(in the rows, 128 means zero)
Named moves (each a turn or a mirror), then the moves between two rows, first move first; the first pair answered:
move misu:
[142 141 133 119 117 148 120 118 129 137 115 128 159 129  87 133 154  89
 141  90 123 110 125 121 135 147 140 150 136 144 103 140 139 135 137 138
 124 112 120 135 104 106 125 131 115 145 117]  ->  [143 132 137 121 122 134 128 136 128 132 117 141 155 136  98 141 167  89
 127  96 129 103 121 118 123 155 140 148 137 146 103 133 142 136 125 127
 132 118 117 120 107  98 124 125 111 140 111]
[110 144 131 117  70 114 127  89 140 165 120 158 124 206 137 160 107  76
 159 100 110 129 105 164 106 135 117 163 143 134  79 113  81 127 129 144
 113 170 107 112 124  86  83 184 160 124 160]  ->  [112 137 132 117  74 106 134  98 138 163 120 166 122 210 145 165 114  76
 150 102 113 125 104 159 102 138 116 161 144 135  80 109  82 127 123 141
 116 173 106 104 125  79  79 183 158 122 158]
[125 118  96 111 101  91 140  86 147 159 151 124 137 160 121 128 116 126
  97 120 114 126 145 151 127 130 128 139 124 156  91 141 130 134  97 116
 106 157 129  81 134 101 109 171 132 130 126]  ->  [127 126  94 111  95 101 136  74 149 162 150 114 142 154 115 122 110 125
 109 114 111 132 148 154 135 125 127 141 121 153  90 147 127 134 107 124
 101 152 130  88 130 108 108 174 133 132 132]
move sosu:
[118  93 131 134 136 110 115 163 119 117 164 158 104 132 169 168 143 141
  99 149 134 143 130 127  92 123 119 148 134 138 142  92 129 122  97 121
 133 158 131 107 146  84 110 126 138 116 132]  ->  [116 118 161 143 175 124 151 169 117 118 143 151 120 147 171 153 147 123
 108 131 135 120 106 102 113 124 143 146 137 124 151  77 132 130 108 126
 152 166 129 124 133 101 111 112 108 127 128]
[138 125 144 135 170 132 168 165 145 101 112 128 147 119 118 119 135 123
 127 125 123 100 117 101 140 140 162 120 116 114 153 103 141 143 122 129
 163 125 110 163 113 143 124  86  62 136 120]  ->  [140  78  81 112  90 104  94 153 153 100 149 140 114  95 117 146 125 164
 107 158 118 148 164 155 100 137 117 127 113 144 135 130 136 126 103 125
 124 111 114 128 139 111 127 114 122 115 130]
[147 136  91 100  86 136  56 161 135  59 172 138 169 105  71  97 131  88
 106 101 148 139 109 129 134 169  93 144 113 148  90 160 108 138 125 142
 120  80 129 115 105  78 112 175 111 119 126]  ->  [145 166 128 113 132 153  99 169 129  61 150 131 187 118  75  82 137  64
 119  82 153 107  79  96 159 172 120 141 117 133 102 145 109 149 138 147
 144  90 129 136  89  97 109 158  75 133 120]
move nomez:
[131 146 131 159 167 136 141 123 133 110 132 120 135 129 165 144  90 146
 119 112 155 151 138 124 135 135 167  97 171  97 167 128  95 116 145 112
 135 171 116 164 102 150 113 115 128 123  96]  ->  [130 147 130 162 166 132 133 110 131 119 134 119 132 123 163 142  90 155
 118 115 149 167 145 123 140 126 162 100 164 100 168 137  91 115 142 108
 134 167 123 170 108 158 114 116 137 131 101]
[109  97 116 130 129 118  87 136 120 158 107 167  95  99 122 151 129 175
  83 192  58 170 143 144  94 136 123 144  97 160  54 173 138 117 104 172
 147 120 113 119 143 125 104 126 162 108 120]  ->  [111  87 109 120 122 114 100 157 128 145 106 176 106 116 127 161 128 154
  88 189  73 139 134 159  77 161 132 139 113 153  46 151 143 113 109 180
 146 136  96  89 133  96  94 125 151  93 113]
[145  99 103 111 104 118  83 129 131 128 135 142 108 127 110 125 114 130
 142 145 125 141 155 161 111 140 121 127 122 126 121 126 111 119 139 145
 130 144 123 103 138  97 127 148 158 111 122]  ->  [147 101 108 114 116 122 105 154 128 108 128 144 120 133 109 122 123 113
 143 138 136 111 143 154 110 158 136 115 134 120 124 112 125 122 140 150
 139 152 110  91 127  89 124 137 133 106 113]
move dugul:
[148 118 151 162 107 106 118 123 169 132 127 116 138 154 129 144  96 122
 149  84 130 127 100 156 117 132  96 159 146  94 101  98 119 132 158 154
 112 163 120 113 122  78 124 148 116 103 160]  ->  [138 128 183 174 130  91 127 123 163 156 115 131 131 158 123 147 119 111
 136  81 119 133  86 137 125 125  95 166 137 110  94 111 117 144 140 137
 133 159 135 127 125  84 122 152 110 116 157]
[154 142 126 124 162 134 147  98 111 137 152 153  74 162 168 145 117  99
 112 124 107 135 148 165 158 137 137 136 130 152 154  95 108 133 117 137
 114 123 132 128 132 130 124 120 159 105 129]  ->  [155 140 121 122 158 135 144  97 111 131 153 153  74 162 167 146 116  99
 114 124 111 132 152 170 155 139 136 138 130 149 156  94 109 133 120 138
 109 122 130 122 133 127 122 120 158 102 129]
[138 127 140 130 189 119 170 152 127 150 147 131 165 109 113 140 150 140
 137 148 173 102 119 127 121 120 129  94 132 143 208 153 118 114 140 139
 122 144  91 121 157 108  80 132 102  58  93]  ->  [135 128 148 136 194 118 172 149 124 157 145 134 163 107 114 138 153 140
 133 147 173 104 117 118 125 116 126  95 129 145 208 157 115 117 135 135
 127 144  97 125 158 114  81 131 101  62  91]
Pairs:
(2 to 3 moves a pair)
[130 148 136 141 147 145 144 111 129 119 113 137 126 125 121  93 126 127
 150  95 131 113 123  79 154 128 159 117 113 137 158 122 145 135 140 131
 138 126 155 172 120 157 122  98  87 165 122]  ->  [126 132 140 144 149 121 129 108 126 137 122 151 103 122 131 107 139 151
 125 113 125 137 132  75 149 112 143 124 104 151 162 134 137 137 117 109
 140 122 167 175 134 165 126 101 107 170 122]
misu, nomez
[142 133 158 136 148 112 203 155 105 131 122 152 138 118 144 163 156  80
  97 120 121 145  65  88 121 134 171 133 138 129 154 124 137 128  90 110
 155 116 102  72 130 114 116 104  74  79 130]  ->  [145 117 138 130 127 103 188 168 102 117 132 156 130 103 141 167 162  88
  88 132 124 153  78 102 107 136 162 126 138 137 152 132 144 124  82 107
 149 110  98  58 134 103 121 107  82  72 128]
sosu, nomez, sosu
[128 120  91 121 101 162 124 122 150 105 137  96 135 135 140 118  72 142
 157 118 149 114 144 140 125 127 124 116 131 103 146 104 101 105 172 147
  96 120 108 115 114 135 134 118 131 116 137]  ->  [137  90  87 126 108 126 126 170 138  86 145 124 114 120 154 132 110 155
 114 144 164 110 148 127 105 132 123 105 128 118 155 103 119 111 138 122
 110 118  99  92 123 124 138 105 125 117 115]
misu, nomez, sosu
[126 164 129 128 123 136 147 129 116 132 114 121 124 118 100 111 123  99
 141 131 138 127 128 144 136 125 120 101 122 164 125 145 152 142 101 124
 147 102 120 117 113 150 157 144 108 129 120]  ->  [125 166 132 126 125 136 151 130 118 135 110 124 128 126 102 112 119  94
 143 130 136 123 126 143 138 127 124 103 124 159 125 141 152 142 102 125
 151 105 121 116 112 148 153 143 104 130 118]
sosu, nomez, sosu
[106 152 130 118 180 118 128 151  94 124  99 121 160 119 113 129 171 117
 116 113 130  81  91  91 161 133 136  82 133 140 141 120 159 158 110 130
 144 115 132 119 125 128 129 120  87 130 128]  ->  [107 117  94 101 125  90  73 142 100 129 128 136 132 102 110 153 165 147
  98 139 126 124 121 130 134 130 101  92 125 165 121 145 157 149  86 121
 119 103 137  95 148 104 128 145 131 119 136]
sosu, dugul
[107 121 192 166 153 122 159 123 125 148 135 144  99 161 152 145 128 121
  89 159 126 131 131  93  99  91 132 149 107 135 150 138 100 131 116  97
 139 156 139 145 118 124 155  98 138 140 122]  ->  [101 121 165 146 108 139 128  84 143 159 145 130 109 176 141 150  90 116
 120 152 120 145 140 133  92  96 115 161 113 127 130 139  79 118 141 121
 110 160 139 139 120 108 142 122 166 126 142]
nomez, misu, nomez
[118 114 106 139 128 126 149 188 110  77 129 145 118 183 149 133 106 153
 138 120 142  86 116 122 115 163 123  89 130  87 149 111 111 104 150 127
 154 156  84  90 119 106 126  73 119 127 103]  ->  [117 150 119 154 130 157 115 120 103 105 124 101 110 140 120 103  89 186
 162 113 105 143 140 103 169 109 113 101  97  92 160 155  99 109 165 130
 148 121 112 164 131 174 149  80 139 160 124]
nomez, misu, nomez
[160 105 179 152 117 142 147 189 100 120 126 107 128  65  77 126 127 143
 109 126 106 190 116 100 119  90 177 116  96 123 173 162 125 159  86 133
 128  92  98 166 145 181 158 110  45 146 121]  ->  [153 119 195 153 121 149 144 159 103 148 124 102 125  81  81 129 114 144
 118 120  93 203 112  99 131  77 171 132  94 122 172 166 105 160  92 131
 123  95 112 186 148 197 155 117  59 152 131]
nomez, sosu
[126 106 103 115  83 134 123 141 143 109 134 129 131 147 148 126  84 127
 147 116 149 111 135 163 107 137 130 152 143 110 123 123 126 107 154 141
 100 154 113  86 108  90 112 131 138 101 139]  ->  [137 122 115 134 117 141 148 178 126  74 119 121 136 114 137 101 110 125
 142 110 157  89 129 126 128 138 156 127 139 108 145 121 158 119 149 137
 126 138 102 101  95 114 130 105  94 115 118]
nomez, sosu, nomez
[122 128 150 117 128  93 136 124 154 169 120 152 109 148 124 153 135 111
 121 122 125 111 117 133 105 135 122 158 136 157 121 133 126 131  98 103
 146 130 140 111 142 127 131 131 140 122 133]  ->  [125 126 146 116 129  93 139 133 153 160 121 156 110 149 126 153 136 108
 121 122 132 102 115 134 102 142 122 155 137 156 120 129 131 130 100 104
 148 131 135 105 136 124 129 129 133 119 131]
nomez, sosu
[141 121 133 125 175 108 144 124 108 123  93 113 116  94 139 105 135 137
 108 111  87 129 148 132 137 112 145 116 106 137 140 166 131 118 117 130
 134 135 130 167 131 161 133 122 139 145 123]  ->  [138  96 104 109 136  97 118 115 117 126 111 121 105 102 141 124 122 144
 105 124  90 142 160 167 112 117 126 125 111 145 125 171 119 107 113 132
 112 140 130 140 141 132 128 139 168 129 133]
sosu, nomez
[124 149 141 143 114 130 143 137  91  78 106 122 146 144 122 146 154 132
 135  65 144  97  94 127 127 167 157 167 144 137 150  82 117 125 126 133
 138 148 135 121 116  50 142  95  85 122 126]  ->  [133 150 136 154 117 126 127 149  78  62 111 115 133 102 110 130 173 155
 121  75 139 115 111 111 137 152 156 157 129 149 166 101 134 131 113 121
 144 126 137 140 122  75 163  87  78 132 117]
sosu, nomez, nomez
[125 119 125 128 117 157 137 111 121 124 131 123 164 162 106 126  87  96
 170 120 131  89 112 157 122 153 134 125 168  88 106  87  99 114 167 162
  91 154 113 125 105 112 116 141 135 119 125]  ->  [132  95  91 126  78 137  77 102 109 119 155 121 131 103  91 126  98 148
 148 150 120 148 155 168 119 123 103 123 144 116 111 129 111 111 144 146
  75 119 121 134 133 127 137 148 169 125 127]
nomez, nomez, sosu
[143 152 149 143 171 141 150 148 118 115 110 112 137 105 115  94 135 115
 134 117 128 102 123  78 144 128 146 111 116 116 148 122 150 133 147 131
 146 116 123 154 113 153 137 120  95 146 125]  ->  [140 121 151 144 172  99 139 164 112 133 124 147 107 112 139 120 159 141
  88 145 128 122 131  77 120 119 129 119 109 136 148 129 145 138 109 101
 149 119 135 135 132 142 135 122 116 148 118]
nomez, misu
[155  96 152 118 131 117 172 134 171 164 134 148 128 115 154 134 178 157
 127 109 132 170 111  86 131 129 146 150 145 146 132 128 130 157  91 132
 102 121 144 141 156 111 128  93 120 108 140]  ->  [152 115 154 116 126 142 172 105 179 175 129 129 143 123 144 126 153 145
 157  93 125 167 107  94 147 125 146 157 148 133 127 126 119 153 117 149
  92 123 146 159 152 121 126  99 122 109 150]
misu, nomez, sosu
[111  90 141 156 195 134 125 106  95 138 129 126 115 155 176 151 148 177
  99 171  78 133 147  99 117 114 132 159 115 112 147 140 123 128 126 111
 113 151 124 124 129 185 136 117 138 146 126]  ->  [118  81 115 140 180 156 129 102 107 118 137 114 133 169 189 155 118 172
 119 167  90 116 150 120 104 129 134 154 129  89 150 118 117 116 152 134
  92 165 109 105 122 170 132 114 140 133 132]
nomez, sosu, dugul
[119 154 156 143 154 143 133  96 132 152 120 110 143 156 121 137 128 101
 140  99 116 112 115 138 137 133 127 146 126 123 100 114 115 132 157 132
 121 135 147 140 129 134 119 136 151 132 143]  ->  [125 138 138 138 143 137 140 133 134 118 121 119 148 153 120 139 135  87
 136 101 136  86 112 147 119 156 137 131 140 122  98 101 134 128 155 138
 123 140 127 108 119 105 117 131 132 117 132]
sosu, nomez, nomez
[131 121 110 153 137 152 159 158 137  83 151 135 149 136 146 120 106 130
  95 144 148 111 124 146 121 119 132 101 125  79 151  93 134 117 123 131
 140 166  95 116 137 131 142  98 114 112 129]  ->  [132 145 110 154 130 174 141 119 137  93 147 109 155 118 128 102  84 136
 120 131 133 134 134 148 144 100 129 106 115  74 152 110 126 115 141 143
 128 154 107 150 135 158 151 105 125 122 145]
misu, nomez
[ 99 195 160 160 133 133 118  99 156 137 129  99 158 122  66 107 133 113
 163 107 135 110 108 123 157 105 143 153 140 104  94 122 158 126 133  91
 126 101 144 153 115 117 143 153 125 161 126]  ->  [105 162 122 140  94 117 106 130 165 110 143 117 157 128  71 128 132 106
 160 117 155  93 117 159 119 137 136 146 160 106  79 111 169 117 126  99
 110 111 125 103 110  66 131 164 128 133 123]
sosu, nomez, nomez
[105 130 156 139  99  88 105 174 126 152 117 179 117 167 124 169 165  79
 104 128 104 127  77 170  74 141 127 193 134 149  69 143 132 128  63  91
 158 137 131  71 107  81 103 154 139 151 110]  ->  [112 127 151 139 105  88 111 195 124 135 115 177 119 156 122 163 175  77
  99 129 110 116  79 161  73 145 135 181 131 147  77 140 147 129  61  91
 164 132 124  65 101  78 111 146 126 150 104]
nomez, sosu
[135 113 117  91  91 124  97 120 134 151 118 134 137 137 116 181 142 141
 114 164 123 144 168 127 157 113 122 142 121 159 120 160 113 108 139 120
 128 130 128 117 153 123 120 120 153 126 110]  ->  [139 140 115  86  88 157 110 114 140 132 107 109 166 133  98 158 123 111
 150 136 128 117 160 130 172 126 138 131 132 140 123 147 120 105 172 151
 125 130 113 126 133 124 116 119 126 121 114]
nomez, nomez, misu
[112 159 188 143 160 124 139 131 123 172 109 149 115  97 125 145 138  87
 133 117  81 162 133 132 167 108 118 117  99 134 132 137 141 126 101 135
 166 114 136 165 139 130 130 154 114 161 111]  ->  [109 137 178 134 143 101 128 139 128 181 122 171 104 113 141 168 140  93
 114 134  87 169 135 150 143 112 102 125 104 143 119 135 133 119  87 123
 159 126 137 140 149 107 120 163 136 151 112]
nomez, misu
[155 128  94 123 120 161 112 166 121  86 157  90 127 103 129 132 115 117
 167 129 154 116 150 143 119 150 173 103 153  82 131 105 132 112 186 160
 122 121 102 131  96 105 149 102 112 132 137]  ->  [158 135 100 131 129 164 109 167 115  84 152  84 125  87 120 123 122 125
 165 128 149 123 154 132 130 141 175 100 146  86 137 113 139 115 181 157
 128 113 103 144  98 122 156  97 107 142 134]
sosu, nomez
[130  96 160 112 159 102 144 145 136 157 114 126 121 151 173 146 109 110
 125 135 114 138 113 135 109 112 115 162 128 154 134 126 118 129 124 125
 119 123 150 155 128 129 125 121 105  99 126]  ->  [133  92 158 112 158 100 153 160 136 144 111 128 124 149 172 144 115 105
 124 132 122 125 109 132 104 121 121 158 133 153 137 120 128 128 124 128
 124 123 142 148 126 121 124 116  96  95 121]
sosu, nomez, nomez
[134 111 157 126 120  89 132 149 102 115 123 145  90  89 113 152 133 143
  99 159 151 141 160 126  98 129 130  57 113 150 110 100 135  86 138 119
 140 139 101 100  83 110 124 126 129 101 123]  ->  [134 134 140 117  96 126 115 113 116 114 120 114 109  89  92 136  96 127
 142 137 148 142 163 147 112 133 130  60 117 133 101 101 126  78 174 150
 120 136  99 112  74 112 121 139 135  97 139]
misu, nomez, nomez
[139 130 124 135 164 128 153 139 115 103 134 115 143 133 162 128 122 150
 108 133 162 131 105  97 151 127 115 119 124 107 161 128 124 134 126 135
 136 148 119 138 127 143 140  92 113 137 132]  ->  [139 115 124 133 159 113 141 138 117 113 140 127 130 141 169 139 126 164
  91 144 160 142 109 102 142 124 105 127 122 114 159 133 118 133 113 124
 135 148 123 131 136 138 137  96 132 136 132]
misu, nomez, misu
[111 124 133 135 136 133 173 174 135 115 138 122  79 183 164 175 138 135
 132 127 162 112 156 138 144 128 140  86 128 165 178  78 116  81  80 108
 118  87 153 108 109 175 169 111 151 155 129]  ->  [108 135 119 127 109 153 141 125 145 134 144  99  83 178 152 172 109 142
 161 119 144 138 168 157 151 113 125  98 122 163 167  94  98  73 101 123
  94  81 161 126 112 185 168 130 176 159 149]
nomez, misu, nomez
